In the rows, 128 means zero.
Each path below is one point turned by a fixed rotation once a step. After each direction that follows a path, write how fast that rotation turns it, in deg/step (0 if it stays still).
Each turn is a multiple of 5 degrees from 10 to 175, or 0.
Each row of a path follows its step; steps can be skipped.
path 1
step 0: [134 126 124 129 136 122 123 123 128 125 119 134 132 134 135 134 124 133
 130 125 125 126 130 131 125 128 116 116 124 123 129 126 124 128 133 131
 127 123 125 134 130 131 140 120 145 126 126 125 130 129 117 118 123 128
 123 117 129 123 137 123 126 136 128 121 132]
step 2: [122 135 123 122 119 126 126 128 121 143 124 133 120 128 128 139 132 129
 129 127 120 127 123 125 136 127 119 126 134 118 129 135 137 133 122 118
 133 120 129 135 128 134 123 124 129 134 126 138 134 133 131 140 126 127
 130 131 126 124 132 128 131 126 122 136 135]
step 4: [141 127 126 136 129 129 123 121 128 129 131 126 133 125 122 119 129 129
 134 118 128 129 124 122 136 127 131 129 124 124 122 127 121 126 126 128
 125 120 133 112 130 135 128 132 136 121 124 138 138 127 118 132 133 136
 120 132 136 130 131 134 133 124 119 119 130]
step 6: [129 130 131 125 142 123 128 131 128 129 133 128 131 118 123 129 127 128
 122 132 128 141 134 132 133 121 126 139 134 123 116 128 130 141 131 130
 122 136 134 129 132 129 129 120 137 136 120 134 122 130 125 135 127 118
 138 129 114 131 133 129 131 122 130 128 125]
step 7: [131 122 124 129 122 120 125 126 132 138 129 121 139 124 124 127 139 121
 136 119 121 130 124 129 129 134 137 130 136 122 128 126 121 129 127 133
 128 118 137 129 137 124 134 130 141 131 126 130 135 130 118 125 136 119
 126 125 132 134 129 126 126 132 117 133 128]
step 8: [123 133 123 119 133 134 130 133 132 132 132 133 133 127 126 133 113 141
 134 120 119 129 126 129 130 127 124 125 117 118 132 116 127 119 133 139
 128 129 129 130 122 124 123 138 136 129 124 126 128 129 128 123 125 127
 120 129 124 134 123 124 130 133 118 123 124]
step 12: [133 122 127 131 126 118 126 121 122 129 129 121 132 128 131 138 122 139
 127 120 120 124 130 126 122 131 120 125 123 125 133 136 128 116 126 116
 120 136 136 121 128 130 133 128 133 130 130 129 132 135 126 133 140 123
 130 131 131 126 117 128 123 121 126 115 128]
step 15: [127 129 126 132 135 119 126 129 127 130 121 129 123 119 128 137 125 131
 128 124 131 125 128 125 124 129 131 122 123 121 123 128 114 124 126 124
 136 129 145 131 124 121 130 129 131 126 128 125 129 148 120 133 140 125
 138 126 124 130 123 135 130 133 124 123 122]
step 16: [131 130 126 127 135 125 130 129 122 120 135 124 122 135 131 126 129 135
 135 130 128 138 128 130 146 125 136 134 124 122 138 138 137 125 130 130
 126 122 131 136 129 132 131 134 135 125 129 134 119 140 126 120 134 121
 121 128 132 136 125 128 132 133 121 122 130]
step 17: [133 130 131 120 126 125 124 130 138 133 129 130 131 119 129 128 125 132
 135 127 125 112 132 137 133 116 128 131 127 126 122 131 134 129 135 117
 128 126 122 118 125 131 127 124 136 127 126 134 136 131 142 124 129 113
 124 121 126 137 129 128 126 135 130 129 132]
[126 129 129 127 128 129 127 129 129 131 128 130 129 127 127 127 128 127
 126 130 128 126 128 128 127 126 127 127 124 127 130 129 131 128 128 130
 127 128 127 128 127 127 129 128 130 127 126 129 126 128 130 129 128 130
 127 127 127 128 128 125 128 128 128 129 130] -> 125
[126 127 126 128 131 129 129 129 125 126 128 127 128 129 129 128 127 127
 129 130 129 128 125 129 129 128 125 129 126 127 128 126 130 124 128 125
 126 126 131 127 128 129 127 129 127 128 129 127 129 127 127 129 130 128
 128 129 126 128 127 127 128 128 127 129 127] -> 100
